One turn moves every row onto another: examples first, then more rows asked:
q_23: [ 2.31 -0.93 -1.33 -2.87 -1.30  1.63 -1.28 -4.22  1.57  2.59 -1.38  1.17
 -1.80 -0.62  0.00 -1.96  2.53  0.15 -1.58 -0.10  2.85  0.32 -0.25]
q_110: [-0.41 -2.12  1.09  0.50 -2.62  1.82  1.28 -1.53 -0.41 -0.07  0.01 -0.46
 -2.60 -1.05 -0.77 -1.71  2.78  1.30 -0.24  0.12  4.96  1.19  1.41]
q_828: [ 0.10  2.05  1.87  0.33  0.59  0.19  1.75 -2.08 -1.41 -0.02 -0.03  3.50
  2.11 -2.91 -0.41  2.48 -1.30 -0.19  0.18 -0.19  1.57  1.00 -1.68]
q_539: [ 1.36  0.76 -0.98 -2.35 -0.93  3.04 -2.88 -4.02  1.45  0.14 -1.59  0.87
 -0.26 -1.07 -1.55 -0.29  3.12 -0.22 -1.92  0.34  2.32  2.02  1.74]
q_764: [ 0.50  2.85 -0.84 -0.34 -0.96 -2.56  0.28 -0.58 -1.12  1.67 -0.17 -0.15
  2.10 -1.59  0.31  1.89 -0.01 -4.50 -0.72 -0.22  0.59 -0.33 -0.04]
q_746: [ 0.29 -0.19  1.11  1.09 -2.71  2.09  0.88 -0.15 -3.39  0.27  1.44 -1.99
 -3.09  1.31  1.46 -1.43  0.74  1.37 -0.38 -1.94  0.71  1.29  0.55]
q_666: [ 0.96  1.83  2.59  3.03  1.24 -0.54  0.47 -1.93 -1.68  0.98 -0.56  2.92
  0.19 -2.55 -1.77  2.60 -1.37 -0.08 -0.51 -0.11 -0.22  1.54 -0.41]
q_989: [ 2.06 -1.88  1.14 -0.22 -0.85  0.64 -2.45 -1.91 -0.97  4.51  0.16  0.07
 -0.32  1.90  1.76 -2.17  0.80  2.19  0.39  0.34 -1.02  0.79 -1.59]
q_409: [ 1.21 -0.34 -1.93  0.71  0.15  1.58  1.78  1.80  1.45 -0.07 -0.83  0.23
 -0.39 -3.18 -1.32  1.38  3.47  0.16  1.37  1.14 -1.44 -1.46  2.49]
q_767: [ 4.22 -1.83 -0.20 -2.09  0.41  0.70 -2.25 -3.77  1.83  3.24  0.36 -0.23
 -0.63  1.39 -0.32 -1.49  0.72  0.97 -0.32  1.38  0.42  0.48 -1.00]
q_625: [ 1.03 -0.27 -1.81 -2.74  0.45  1.21  2.95  1.36 -2.45 -0.08 -0.72 -0.91
  2.95  0.26 -0.58  1.73  0.28 -1.63  0.61  0.78 -0.57 -0.55  0.33]
q_866: [ 0.82 -1.78  0.83  0.40 -3.05  1.57 -0.63 -1.27 -1.70  3.29  1.64  0.02
 -2.87  1.59  2.00 -2.72 -0.26  1.07 -0.22 -1.09  1.48 -0.41 -0.01]
q_466: [-0.44 -0.25  1.98 -0.98  2.32  1.72 -1.38 -2.72 -2.59 -0.19 -0.31  2.07
 -0.11 -3.47 -1.90  3.29  0.91 -1.74  1.13  1.61  0.16 -0.15 -1.50]
q_21: [ 4.06 -1.44 -0.12 -0.71  0.48 -0.38 -3.45 -4.32  1.29  0.61 -0.91 -0.56
  0.99  1.24 -1.53  0.17  0.03  1.33 -1.45  1.22  0.31  1.21  0.66]
q_726: [ 0.48 -1.95  1.06  1.90 -2.94  1.03 -0.13 -0.54 -3.44  0.73  0.51 -2.13
 -2.64  1.23  1.68 -1.65  1.46  1.69 -0.16 -1.18  0.61 -0.35  1.01]
q_315: [ 2.05 -1.89  1.53  1.05 -0.94 -1.56 -3.13 -0.79 -1.22  1.79 -0.98 -1.90
  0.51  2.05  1.66 -0.76  0.73  2.47  0.08  0.81 -1.58  0.82 -0.46]
q_490: [-0.15 -0.55 -1.26  0.52 -0.18  1.03 -0.43 -0.03  1.68 -0.55  2.38  1.13
 -1.35 -4.69 -1.32  2.05  1.69 -0.95  2.17  0.38 -0.09 -2.21  1.16]
q_151: [ 0.34  1.30  1.73  0.86  0.68  3.29  0.10 -1.98 -2.01  0.05  2.43  1.92
  0.56 -2.58 -0.49  2.21  1.55 -2.15  2.10  1.61 -0.06 -2.30  1.35]
q_577: [ 0.22 -0.58 -2.12 -1.12 -0.59  0.57  2.80  2.86 -1.92  0.24 -2.96 -0.72
  0.81 -0.34 -1.39  1.40  0.46 -1.40 -0.95  0.11 -0.41  0.11  1.88]
q_345: [-1.72 -1.80 -2.92 -1.63 -0.72  2.39  1.64  1.87 -2.41 -0.18 -0.68  0.88
  1.29 -2.33 -1.15  1.32  1.12  0.82  0.79 -1.21 -1.26 -0.14  0.60]
q_310: [ 0.67  1.23 -0.95  0.97  0.72 -2.66  0.44 -1.93 -1.58  1.11  0.45  1.01
  0.64 -2.92 -1.40  2.39 -1.42 -0.82 -0.58 -2.17 -0.83  1.55 -2.31]
q_242: [ 1.35 -0.69 -0.55 -0.82 -1.21  1.38 -2.20 -4.86  1.27  0.76 -1.83  0.83
 -0.49 -1.55 -1.92 -0.75  3.53  0.23 -1.76  0.40  3.63  1.62  1.56]
q_846: [-0.99 -0.41  0.88 -0.44 -2.70  2.24  0.93 -0.56  1.03  0.26  0.77 -0.64
 -2.07 -1.27 -0.75 -1.59  2.82  0.34 -0.29  0.27  4.87  2.63  1.32]
q_877: [-1.15 -0.81 -0.95 -0.56 -0.35 -1.40 -0.10  1.57 -2.52  2.07  1.12 -2.15
  1.39 -0.46 -1.90  1.63 -0.09 -4.06  0.67  0.67 -0.34  0.60  0.15]
q_814: [ 1.50 -0.03  2.38  0.60 -0.64 -0.48 -3.31 -0.15 -1.62  1.69 -0.26 -2.19
 -0.38  1.68  2.35 -0.58  1.22  1.39  0.46  0.68 -2.06  1.61 -1.18]
q_852: [ 0.53  0.71 -1.81  0.55 -0.40  1.06  2.22  1.32  0.73  0.59  1.24  0.85
  1.94 -3.33  0.74  1.09  3.20  0.80  2.49  0.00 -1.65 -1.30  0.62]
q_731: [-0.12 -2.11  0.85 -1.79 -2.70  2.04  0.17 -1.50  0.24  2.42 -0.32  0.84
 -2.71 -0.17  0.78 -2.63  1.39  0.33 -0.48  0.43  4.83  0.35 -0.29]
q_359: [-0.14  1.54  0.63  1.56 -0.81 -2.38  0.38  0.81 -2.16  2.03 -1.56 -0.15
  0.65 -0.58 -1.30  1.75 -1.24 -3.70 -1.55  0.13  0.55  1.02  0.99]
q_737: [ 4.14 -0.02  0.25 -1.21  0.77  0.15 -3.37 -2.97  2.46 -0.17 -0.03 -0.69
  0.43  1.01 -0.58  0.52 -0.56  1.61 -0.78  1.13 -0.70  1.84 -0.20]
q_402: [ 1.29  0.37  1.94  1.95  2.07  3.12 -0.24 -1.61 -1.00  0.08  0.05  2.16
 -0.77 -2.95 -2.11  2.55  2.34 -0.53  1.56  2.14 -1.36 -0.98  1.57]

q_737 goes to q_746
q_490 goes to q_310
Now these:
q_577 goes to q_402
q_731 goes to q_767
q_151 goes to q_764
q_21 goes to q_726

